Each row has a name. After each piece below comes the name of the row it's from, unless a question asks for something else. Each question is about the rows just above it. Places in a row count from 0.

Columns, left to right: F H N W C Q
[ 77 100 177 108 100 119] -> Forep
[173 160  84 129 164 137] -> Poba
[ 98  95 156 149  89 120] -> Vebu
[102  99  97 147  94 121] -> puno
[101  93 153 156  87 120] -> kimag
Which column holds [100 164  89] top down? => C
[156  97 153] is in which column, read top down? => N
Which column holds [149 147] top down? => W
[98] is at row and place => Vebu, 0

Columns, left to right: B G Y U
[167 153 104 161] -> namu
[115 122 146  94] -> fuzuz
[107  88 124 160] -> geded
[ 89  90  95 161] -> nipib
[162 159 128 164] -> rul
[155 116 169 104] -> veb
[122] with -1 step of 1 on every entry: => [121]
[128 169] is in which column, read top down? => Y
Which column holds [146 124] top down? => Y

Columns, left to right: A M R K
[145 177 164 133]  fab
[145 177  86 142]  saken
[145 177 174 142]  nat
[176 105 164  92]  vok
[174] is at row and place => nat, 2
Which column holds this, read top down? [174 164] => R

Columns, left to right: E T P Z X L J
[141 124 119 122 148 128  77] : Tedi
[127 113 125 149 133 132 133] : zumo
[138 116 126 111 131 128 156] : togel
[141 118 158 118 159 116 114] : pegaz
[120 124 119 122 148 128  77] : kod
[115 108 133 109 105 146 132] : tanu
[128 124 133 133 138 134 125] : pilos
[148 105] is in which column, read top down? => X
find: [141 118 158 118 159 116 114] => pegaz
Which entry of tanu is missing from [133 108 115 146 132 105]? => [109]
[125] with -1 step of 1 on every entry: => [124]
Where in the named rows is [146]? => tanu, 5
Which entry of pegaz is missing from [118 141 114 116 118 159]? => [158]

Columns, left to right: zif tegag Lebez zezas nibu
[ 84  95 155  84 129]  Depa
[125 141 125 125 163]  Nin
[112 142 104 112 127]  vuso
[137 101 161 137 119]  vivok
[ 98 120 125  98 122]  delu
[121  87 173 121 119]  Nopul
[103  80 169 103 104]  fulo
[162 141 125 162 131]  kode
[103  94 170 103 145]  rozuz
[135 106 160 135 130]  Kizad
[153 118 144 153 116]  nog
[107 132 112 107 122]  Ribak
Move every entry of [121  87] by +1 step of 1. => [122  88]
[ 80 141] is in which column, read top down? => tegag
Shift each entry of [ 80 169] by +1 times 1: => [ 81 170]
find: [103  80 169 103 104] => fulo
[ 80 141  94] is in which column, read top down? => tegag
find: [125 141 125 125 163] => Nin

Columns, left to right: rab todu gonek gakeg Nafog Bonoz nirit memen
[103 138 120 125 169 142 112 141] : kebi
[103 138 120 125 169 150 112 141] : mibi
[103 138 120 111 169 142 141 119] : Tem
Which entry of Tem is missing from [119 111 169 142 138 141 103]? => [120]
Which row holds [103 138 120 125 169 150 112 141]? => mibi
[142 150] is in which column, read top down? => Bonoz

Columns, left to right: Zoto Kebar Peve Giz gab Les
[114 125 124 101 121 109] -> dipob
[103 106 125 118  88 137] -> sibiv
[134 133 154 127 129 132] -> Ruvan
Ruvan without one entry, shuffled: [129 127 132 154 134]. Gone: => [133]
Row and place of [137] in the named rows: => sibiv, 5
Move every entry of [114] by -1 step of 1. => [113]
[118 127] is in which column, read top down? => Giz
[106 133] is in which column, read top down? => Kebar

Columns, left to right: mef dop pupi Zevu bota
[113 173 103 125 161] = ton
[111 114 110 143 125] = Teb
[127 173 128 126 115] = Fita
[148 108 102 114 167] = bizot
[132 156 112 105 101] = Zagok
[152 108 111 142 118] = gir
[119 173 128 126 115] = movi
Row and place of [112] in the named rows: => Zagok, 2
Move every entry of [113] by +1 step of 1. => [114]
Which column holds [125 143 126 114 105 142] top down? => Zevu
Fita without one entry, shuffled: [126 173 127 115]. Gone: => [128]
Row and place of [113] in the named rows: => ton, 0

Columns, left to right: puvu gan sotem varag vibo Mos Nafu dano
[131 133 164  90 166 149  91 144] -> vefut
[164 105 103 111 131 160 153 160] -> Bana
[ 98 164 154 146 145 103 156 147] -> gasu
Which column holds this, read top down? [149 160] => Mos
Which column holds this, read top down? [103 154] => sotem
Shuffled Bana with one entry gone: [160 103 160 105 153 131 164], missing => [111]
Row and place of [133] in the named rows: => vefut, 1

